M: rows in 4 groups, each row roughly a mix of its group's directions:
M (116 x 11):
[[ 24 -35   0   2 -35 -33 -40 -22 -16  24   2]
 [ 19 -21  48  18  14 -18  -5  34 -23 -19 -32]
 [  0  19  13  24  -7  -4 -36  26 -29  21  51]
 [  0 -24 -14  21  -6 -29 -26 -22 -16 -17 -58]
 [ 34 -26  -7 -34 -15 -35 -39   7  -7  25 -17]
 [ 46 -20 -11 -19 -24 -19 -11 -33  36  15  20]
 [ 11  27 -50 -40  28   9   5  21  23 -17   2]
 [-41  19  -7  13  22  25  37  25 -38 -14  -6]
 [-38  35 -21   1  27   1 -22  20 -37 -30   4]
 [  0 -44  24  13  -6 -32  12  -5  27 -40 -28]
 [-25  -3  40  14   7 -31   1   8 -49 -33 -11]
 [-24  33   0  21  39  31  36   5   5 -29 -14]
 [-48   4 -16  37 -11  14  24 -21   6 -41  -8]
 [ -6  16  -4  42  50  26  31   0   4 -27  -7]
 [-23  26 -47  19  48  16 -16 -14   8 -14   8]
 [ 26 -30  54   3 -20 -31  20   2 -13  16 -17]
 [-22  37  12  10  39  34  38  15   8 -22 -10]
 [-29  48  -2 -21 -14  10 -26 -27 -21  10  34]
 [ 56 -19  32  17  -2   1   7  26  19   3 -34]
 [-21   3  27   2  34 -19  -1  35   4  -2 -55]
 [  4 -11 -19 -28 -36  24   3 -23  42  33  21]
 [-24 -18  29 -21 -44 -24 -18   1 -13   7 -43]
 [ 26 -15   0  32 -18  11 -23  50   5  17  37]
 [ 41  11 -56  -4  40   2 -10  -2  11  -7  15]
 [  6  14   5 -16  20  27  32  29  23   8  55]
 [ 46 -25 -24 -36 -16 -14  26  22  -7 -17 -24]
 [-66  -4  26 -11  18   2 -12 -35   9   5  10]
 [-22  30  11  -2 -31  33  -7  -2 -31  26  42]
 [-44  19  34   0 -10   6  11   0 -13 -14 -54]
 [-36   3 -15 -45 -37   8 -12 -13  -2  27  32]
 [ 34  25 -21   7 -23  15  25 -30  39  30  -2]
 [  8  11 -50   2  24  30 -10 -16  44  24  10]
 [ -3  16 -10 -43 -31  18  12 -45  -6  25  28]
 [-27 -10 -34 -34 -10  -1   4 -31   8  32  42]
 [  9   4  58  13 -32 -10   1  19 -21 -19 -34]
 [ 33 -38  -2 -49  -5 -19  -4   0  12 -28 -28]
 [-29  39 -15  18  18 -21  14 -14 -42 -34   8]
 [-29  11 -46  10  -2  -2  -1 -21   5 -44 -38]
 [  7  29 -16  41  44  12  -8  10   0 -37 -23]
 [  2  -8  11 -36 -52 -11 -19  -1   0  30  38]
 [-29  -1   5 -31  -2   9  18  40 -44 -18 -31]
 [ 24  -1 -33  17  -4  31   2  41   2  33  37]
 [-26  27   7   6  16  12 -32  22 -23  41  38]
 [ 12 -26  53 -18 -36 -18   1  27 -21   6 -15]
 [ 42  -5 -19 -19 -28 -21   1 -36  29  30  14]
 [-40  36 -44   2  28  16 -20  -1 -12 -21  14]
 [-25   3  -1  57  44 -11  10  24   6  -9 -19]
 [-16  38 -19  22  24 -23  22 -13 -40 -33   7]
 [ 35  15  -5  19   7   9  -5  67 -10  18 -13]
 [-57  22  -2  10  24  22  32   9 -31  -6  -8]
 [-24 -13  11 -22  30 -17  21 -51  -4 -11 -35]
 [ 33 -27 -35  12 -23  22  13 -11   7  11  49]
 [ 31 -17   8  21  19 -31 -30  21  25 -16 -42]
 [-21   7  20   7  31  -3  -9  56  11  12 -41]
 [ 18  30 -22 -17 -54   6   0 -28   2 -33  17]
 [ 27 -28   6 -45   3 -18 -20 -11  19 -26 -40]
 [-45 -13   2  20  35  -1 -18  -8 -19 -49   6]
 [-25 -43  14   2 -25  -1 -15 -38  30 -12  33]
 [-21 -14  -3  64  -1   2   5 -36 -12 -25 -12]
 [ 27  54 -19  -5   9   9   5  39 -29  13 -19]
 [ 47 -24 -11 -37 -37  -2  -1 -17  11   2  31]
 [-17  31   1  54  10  12   6  42 -27   8  -2]
 [ -4 -13  -1 -12  28 -17  38 -11  10 -21 -60]
 [-26  34  -6 -13 -36  15 -30 -17  -1   1  48]
 [ 22  -6  13  -9 -38  -1 -34 -22  17  26  47]
 [  5 -34  -4 -58   6 -10  13  -9   5 -34 -31]
 [-19  -8  33  12  27 -20 -19  30 -43 -30 -18]
 [  6  -4  50   1 -61   7   7 -11  13   2 -21]
 [  3 -10  63  -9 -17   5   9  19  -6  37  28]
 [ -1 -27  28 -27 -26 -32 -23  15 -12  17 -45]
 [ 29  18  -9  21  -8  14 -16  66  -6  19  11]
 [-14  -8 -19 -12 -19   6   9 -63   0  -7  43]
 [ 16 -24   1 -60 -26  -7  -7 -38  16   1  12]
 [ 34 -39  22  -7 -28  12   5  -8  45  28  -8]
 [-15  30   3  33  43  33  35   0   4 -24  -2]
 [ 37 -13 -32  -8  -1  -3 -10  -2  14  18  62]
 [ -2 -14 -14  -6 -25  -2   8 -62   0 -17  42]
 [ 43 -17   4  15  11 -30 -33 -13  45  -5 -20]
 [ 29 -25  -3  14  19 -36 -17 -23  52  -2 -12]
 [-12  16 -44 -30 -27  14  11 -26  18  22  36]
 [-53  30  11 -34  23   1  -5 -27  -3   5 -27]
 [-31  29 -32   5  45  -1 -19  14 -30 -24   8]
 [-35  23   4 -17 -12  40  16  16 -50  -4  15]
 [ 34 -11   7  -4 -27  -1 -32 -30  29  17  44]
 [ 14 -14 -45 -24 -37 -25 -38 -21   3   5  14]
 [ 14 -61  22  16  26 -14  15   2  17  -2 -31]
 [-51  21  32  -4 -29   7   8  -9 -14 -12 -39]
 [ -5 -36   8 -52  14 -13   0 -10   9 -35 -36]
 [-22  18 -55 -11  12  22  -9 -26  24  17  28]
 [ -1   1  11  22  27   6 -15  66  -3  33  -6]
 [ 60 -14 -25  -8 -13 -12  17  33  -5 -15 -25]
 [  9  -8 -68  -4 -10 -19 -27 -23   6 -22  -8]
 [ 15 -29   4 -26 -42   5  16 -22  33  37  16]
 [ 51 -29 -12   4  11 -33  -6   6  33 -18 -28]
 [ 12 -62  -4  19  19  -7  31   6  29  -5 -20]
 [  5  22  20 -54  14  13  16  45  13  18  11]
 [ 46  -7 -21  11 -32 -18  31  -9   1 -44  -7]
 [ 13 -16  -9  43  15 -35  -1 -18  49  18  15]
 [ 40 -30  -3  34  52 -11   0  11  -2  -1 -20]
 [  5  18 -59  11  33  24   0 -17  31  -2  16]
 [-34  44 -31  10  29 -12   0  -9 -36 -21  12]
 [  6 -16  21  33  25 -23 -32  37  13 -20 -33]
 [  8 -15 -24 -18  -7  -5  41 -52  12 -30 -20]
 [  4 -24  35  -1 -48 -14 -20 -13 -14  34  28]
 [-10 -19  20  -9   7 -24  18 -14  21 -35 -57]
 [-11  -3  25  11  29 -12  -5  54   9   3 -46]
 [ 39 -20  13  30   5 -13   1  56   4  -5 -25]
 [-21   1  29   7  53 -10  -9  28 -18  28 -29]
 [ 13 -21  -3 -49 -15  -7  -6 -52  27   3  14]
 [  2 -29  57 -14 -32 -23   4  20 -27  -2 -11]
 [ 11  17 -41 -52   6 -15 -23  11   6  -7 -35]
 [ 18 -19   2  25 -40   8 -27  26  15  -1  49]
 [ -9  41 -50   1   1  40 -13  -9  28  -4   9]
 [-36  11  29  22 -10  26 -22  26 -28   5  40]
 [ 29   7 -26 -27 -27  15  11  -7  34  48  12]
 [-47  27  11  28  36   1  -3  13 -12  -2 -40]]

the two rows of each list that fit no group, in list order (the others fit one group, some only roughly):
    j961: [ 16 -51  11 -41  24 -21 -18 -24 -15  -8 -15]
    j381: [-14 -17  10 -10  29   9  38 -11  -1 -27 -56]
    j801: [-22  -7 -35   0 -55  -8 -15 -32   7 -10  30]
    j802: [  8 -45  19  28 -11   5 -26  17  11  18  48]
    j917: [-42  13  11 -27  22   2 -17 -46 -25  25  11]
    j258: [ -9  -9  -3  19  53 -10 -13  28 -28 -43  -8]
    j754: [-25  41  13  -5  18  16 -31  44  -7  31  -8]
    j317: [-21  36  27  -3  20 -21 -13  45 -15   0 -36]
    j410: [ -3  -9   8   8 -11   0 -20 -40  31  16  59]
    j935: [-29 -25  24  10  39  -9   4  32  23  11 -40]
 : j961, j381
    j272: [ -9   2   2  44  38  26  39   6  13 -20  26]
    j626: [  6  41   8   3  21  -5  -4  55 -18  10 -37]
    j763: [ 42  -6  28  34  19 -25  14  21 -14 -13 -38]
    j652: [ 33 -26  20 -23 -29  -7 -41 -16  23   2  30]
    j762: [ 24 -15   9   8  25 -15  17  40  14  -9 -55]
    j881: [-16 -22 -33  -2 -54 -16 -26 -31   1 -13  18]
    j238: [ 52  -1  -3  -7 -47   6 -16   5   0  20  38]
    j378: [ 30 -14   7  33  19 -42 -28  11   6 -29 -30]
    j137: [-16 -13 -28   1 -57 -12 -18 -32   6  -4  32]
    j740: [51 -3  9 -8 -4 -7  1  3 58 25 16]
 : j378, j740
    j732: [ 23 -15   1 -47   2  -7   0  11  -6 -32 -54]
    j804: [ 21 -29  42  24  10 -22 -17  -1 -25  19 -39]
    j920: [ 14 -21 -28 -23 -11   5  -9 -33  10  33  51]
    j699: [ 41 -34  44   6 -14   4  -2  25  20   9 -30]
    j671: [ 12  29 -24  -3 -24  20 -15 -16 -23  19  56]
    j376: [-44  -2  18  35  20  16  -4  41 -23 -23  11]
    j814: [ 24 -28  15   2 -37   1 -12  -3  43  32  32]
    j52: [ 34 -26  10 -45 -36  -9 -37 -11   9   1   8]
    j119: [-39 -11  22 -12  38   0   7  22  17  18 -47]
    j800: [-17  13  32   9  31   7  21  10  -9 -15 -60]
    j84: [-11 -18 -33   2 -61 -14 -18 -25   8  -5  24]
    j603: [  0  39 -14  -3 -13  14 -20  -3 -29  23  56]
    j791: [-27  47   9 -19  35   5 -10  22 -15  17 -37]
 : j920, j814
    j915: [ 32   9  -6 -41 -31  -3  -3 -50  14  23  -1]
    j365: [ 54  20 -21  36 -25  -2   5  25  -6  20  14]
    j563: [  9 -35   4 -22  18 -24  -1 -41  48 -17  -5]
    j645: [  6  15   8  30  20  -4 -32  51  16  18 -36]
    j968: [-27   3 -22 -36   0  20  28 -54  11  -2 -15]
    j203: [ 16 -20  41  35   0  -4  25  37 -22  -3 -31]
    j38: [-28 -26  13  -6  35  -5  17  -3  24  -6 -57]
    j812: [ 20  -3 -53  36  17  -6 -21 -38  -6 -16   5]
    j274: [ -8  16  -2 -15  30  -7  25  -8   0 -15 -68]
    j354: [ 67 -18 -15   8 -36   6  12   7   9 -19  -6]
    j783: [ 21  17  42   2  50   9  19  29  -5  12 -24]
    j687: [  5  41 -12  -7 -17  23 -28  -4 -29  26  46]
    j20: [  1  17 -39  38  43  26 -12  -5  25 -19 -10]
    j343: [ 41   4  -5   1 -15  21   1  -8  48  45 -17]
    j265: [ 16 -10  11 -23 -43  17   0 -15  41  44  -5]
 : j645, j203
    j938: [  6 -37   6 -28  20 -26 -14 -22  35 -27 -33]
    j425: [ 37 -40   6 -29   4 -25 -17   5  27 -24 -31]
    j789: [-38  21   3  21  23 -15  -4   1 -41 -47  -4]
    j372: [ 14 -23 -21  32  32 -15 -12 -17 -10 -27 -49]
    j70: [-19  35   1   8 -26  34  15  23 -45  18  24]
    j327: [-30 -10  40  -5  23 -32 -18 -43 -27  -4   1]
    j153: [ 53   3  -9  -9 -11   8   5   4  34  51  -4]
    j98: [-43  37  12  47  25  14  -9   7 -12  14 -12]
    j86: [-34  29   2  18  25 -14 -14  13 -47 -36   4]
    j57: [ 18  -6 -12 -48 -11   5  22  27 -29 -27 -36]
    j146: [ -6 -11  48  21  20  -9   1   9 -19   0 -57]
    j494: [-20  16   8  31  50   1   2  33 -25   7 -32]
    j6: [-12  22  -5  24   3  -2 -48  10 -24  38  37]
    j253: [ -6 -23  34 -34 -18   4 -47 -26  15  -5  27]
    j528: [ 38 -47  -3 -23  -4 -32 -15   5  29 -21 -16]
 : j494, j6
    j768: [  4  16 -34  11  32  24  26  13  25 -13  47]
    j831: [ -6   0  30  31 -10 -10   3  15 -66 -18   3]
    j892: [-53  -9  19  13   3  -9 -13  -3 -30 -48  13]
    j615: [  8  -3  19  -5 -35  20 -32 -12   0  16  59]
    j950: [-30 -22  44   4  40 -38  -7 -13 -15   6 -14]
    j413: [ -5 -22  11   7 -11  -5 -28 -24  31  18  60]
    j735: [ 21  43 -10   9  -8   9 -21  54 -23  20  10]
    j58: [-35  27 -45  42  22  -3   8   8 -22  -2  12]
    j678: [  0 -13 -30  -5 -46  -9 -18 -21   8   8  53]
    j808: [ 47  12 -23  -6  -9  19  13   0  34  48  -5]
    j597: [ 28 -16  50  25  39   5   6  25  -7  24  -8]
 : j831, j58
    j994: [-12 -42   1   0  21 -14  35  -5  32 -21 -41]
    j401: [ 15  12  26  10  63  12  24  25   2  -1 -25]
    j525: [ 22  -7 -63  20   9 -12 -21 -31   5 -19  12]
    j745: [  7 -37   4  -5 -41   1 -36 -17  46  10   7]
    j418: [-25 -25  15  -9  34  -4  21  15  25  -6 -55]
    j539: [  6 -47   3 -47   7  21  17 -19  37   9  -5]
    j815: [-24  26 -11   0  22  32 -13  36 -15  49   9]
    j46: [ 13 -56  19  35  10 -37  12   3   4 -23  -6]
    j298: [ 25 -15  -4 -50  -5  -9  -1  15  -9 -29 -49]
    j487: [  1  -3 -68  -3  -6   0  -3 -13  23 -24  32]
    j631: [  5  21 -40  24  49  27 -15  -2  26 -21   1]
 : j745, j539
    j422: [  0 -43  -5   5 -24  -2   6 -48  14 -10  44]
    j855: [-39  42  -8  21   1  30  25  -3 -29  23  20]
    j578: [ -3  28 -32   6  -1  10  35 -44  12  31  28]
    j402: [-27  41   2  21 -21  30   2   3 -31  29  33]
    j180: [-15  17   4  47  -2   5  -4 -18  19  31  51]
    j309: [  7  27 -44 -43  34   2  -7  13  16 -15 -24]
    j91: [ -6 -57  14   7   7 -19  25 -13  30 -24 -28]
    j962: [ 37 -28  26   6 -19  21  -6  -5  28  34  37]
    j135: [ 27 -49   2  28 -29 -10   0  -6  14  -9  43]
    j686: [ 11   2 -24  18   3  30 -12  29 -11  41  48]
    j818: [ 24 -49  12  17 -14 -25  15 -26  15 -42  -4]
    j2: [ 14  17  -6   3 -19  14  -7  67 -22  29   3]
 : j962, j2
    j468: [  7   9 -30 -25 -12  11   6  13  23  10  66]
    j383: [-16 -27  23   4  31 -21  16  15  21 -13 -55]
    j856: [ 35  11  20  39  34  15  32  22   2 -16 -27]
    j393: [ 33   6 -30   9   0  -9  34  42 -22  -4 -37]
    j408: [ 27  31 -21   0 -40  13 -15 -16 -19   2  48]
    j266: [ -3   0  70   5   0  -5  -2   9 -26  25 -27]
    j349: [ 1 24 -2 19  1 21  0 17  1 56 47]
    j234: [-12  20  -9   3  20  30 -16  36  -8  51  30]
    j270: [-21  -6  34 -11  -5 -14  -2  14 -12  -4 -69]
    j936: [ 11 -26  19 -56 -31  -6 -40 -10   2  -4   6]
    j303: [  5  29   8   7  44  -4  -1  37 -38  29 -22]
 : j856, j349
    j979: [-17   7  37   4  -3  12  19   4  -7 -34 -60]
    j874: [ 14 -16  14 -23 -47  17 -13 -11  36  43  -1]
    j933: [-17 -27  26  29 -11  20  -7  -2  -6  41  47]
    j816: [-31  44  19 -17  34  -6 -13  12 -24  14 -36]
    j550: [ 19 -28  -2 -31  -7 -22  -9 -49  42   3  15]
    j692: [ 53 -12 -18  29 -27 -10  15  38   6 -18   1]
    j163: [ 19  17 -14  -8 -51   7 -10 -21 -16 -12  50]
    j593: [  3 -18 -42   3  60   9  -8  -9  23  16  15]
    j64: [ -2  -4  15  12  47  -3   4  49 -14  23 -35]
    j832: [  3  20   7   7  39  -4   6  49  -9  25 -44]
    j292: [ -1 -29  24 -37 -25  -3 -37 -30  22   0  29]
    j155: [-15 -29  17  -6  22 -10  23   8  31 -11 -58]
 : j979, j933
    j382: [-55   1  -2 -23  38  -1  16 -32  10  10 -22]
    j353: [ -1 -16  22 -12 -12  -1 -34 -32  22   8  57]
    j926: [  9 -38 -30 -10 -18  15  22 -50  10  -3  30]
    j206: [ -4 -30  24  12  41 -17 -18  36 -27 -28 -16]
    j897: [-35  45  23 -26  30  -6  -4   7 -17   8 -36]
    j8: [-15  -3 -39   7 -46   4  -7 -32   5  -7  44]
    j227: [ 12  12   9  31  -6 -20  -5  68  -5 -12 -20]
    j184: [ 12 -47   3 -13  -9  -2   9 -32  37  41  15]
    j822: [-18  14 -41  37  36   5  24   1 -23 -20 -26]
    j449: [ 27 -12  16  22  48 -34  16  -1  32 -10 -24]
    j154: [-44  28 -41   3  17  -9   3 -22 -29 -11  28]
 : j822, j449
    j717: [-36  18  10  28  -6  18  36  27 -33 -28 -18]
    j977: [-24 -24  52  -5 -13 -20  -2  11 -33 -37  -9]
    j107: [  5 -31   1  -3 -51 -16 -17 -12   1  23  47]
    j688: [-28  44  11 -14  26  17 -21  36 -12  31 -13]
    j409: [  8  -5   8   2  38 -26  25  15  10  25 -57]
    j340: [ 31 -12  56  18 -21 -14  12   7  -3  -6 -40]
    j10: [ 36  15 -11  20 -14  -6   9  63   5 -17 -23]
    j334: [  6 -37  -8 -42  12 -18   5 -41  36 -19  -3]
    j175: [ -2   3  16 -18   6 -21 -17   6 -19  -1 -73]
    j567: [-39  29  20   6  -5  43  -7  12 -39   0  25]
    j709: [-20 -12 -16  -4 -64  -7 -16 -29   4   6  32]
 : j717, j409
    j890: [-17 -25  15   4  33  -6  13  32  27   2 -53]
    j359: [ -2   4 -65  -8 -13   0  -6 -12  30 -22  33]
    j404: [ 31  21 -13   4  66  20  13  21   4  -7  -9]
    j281: [  3  29 -11  10 -42  15 -29  31   2   2  46]
    j991: [-57  35  24  14  24   9 -22 -15 -11  11 -17]
    j305: [-52  18 -13  11   0  30  34   2  18 -37   0]
    j966: [ 12   7 -39 -32   0  -9 -18  31 -16 -43 -30]
    j158: [  1 -40 -11 -20 -31 -15  31 -22  37  29 -13]
    j286: [-38 -35  22 -13  14 -17   6 -46  22 -14 -19]
    j187: [-15  28  -9  -2 -16  27  19 -34 -12  27  51]
    j984: [-24  47  11  44  -3   3 -18  13 -16  37   3]
    j127: [ 13  -7 -29 -10  26 -26  34   1   9 -15 -56]
 : j966, j158
    j176: [ 15 -75 -23   7   5  -5  15   0  10 -18   2]
    j707: [ 34  -4 -17 -39 -16 -10   6 -51  30  13   4]
    j486: [ 42   6  -4  19 -41   6 -22  12 -12   0  48]
    j998: [-19  51   0  -4  37  11   6  14 -37 -31   4]
    j655: [  8  42  -2   4  -9   5 -35  34 -28  19  39]
    j826: [  7 -10 -29  28   5  12  15  -7  22  -6  66]
    j113: [-31  12   4 -14 -14   9 -28 -40 -10  10  53]
    j63: [-16  -3  37  -7  -2   9 -50  37 -16 -27 -19]
    j74: [-28  -6 -10  20  60 -28 -11   1 -28 -19   8]
    j842: [  1  12 -20  22  62   5 -24  30 -10 -18 -15]
 : j176, j998
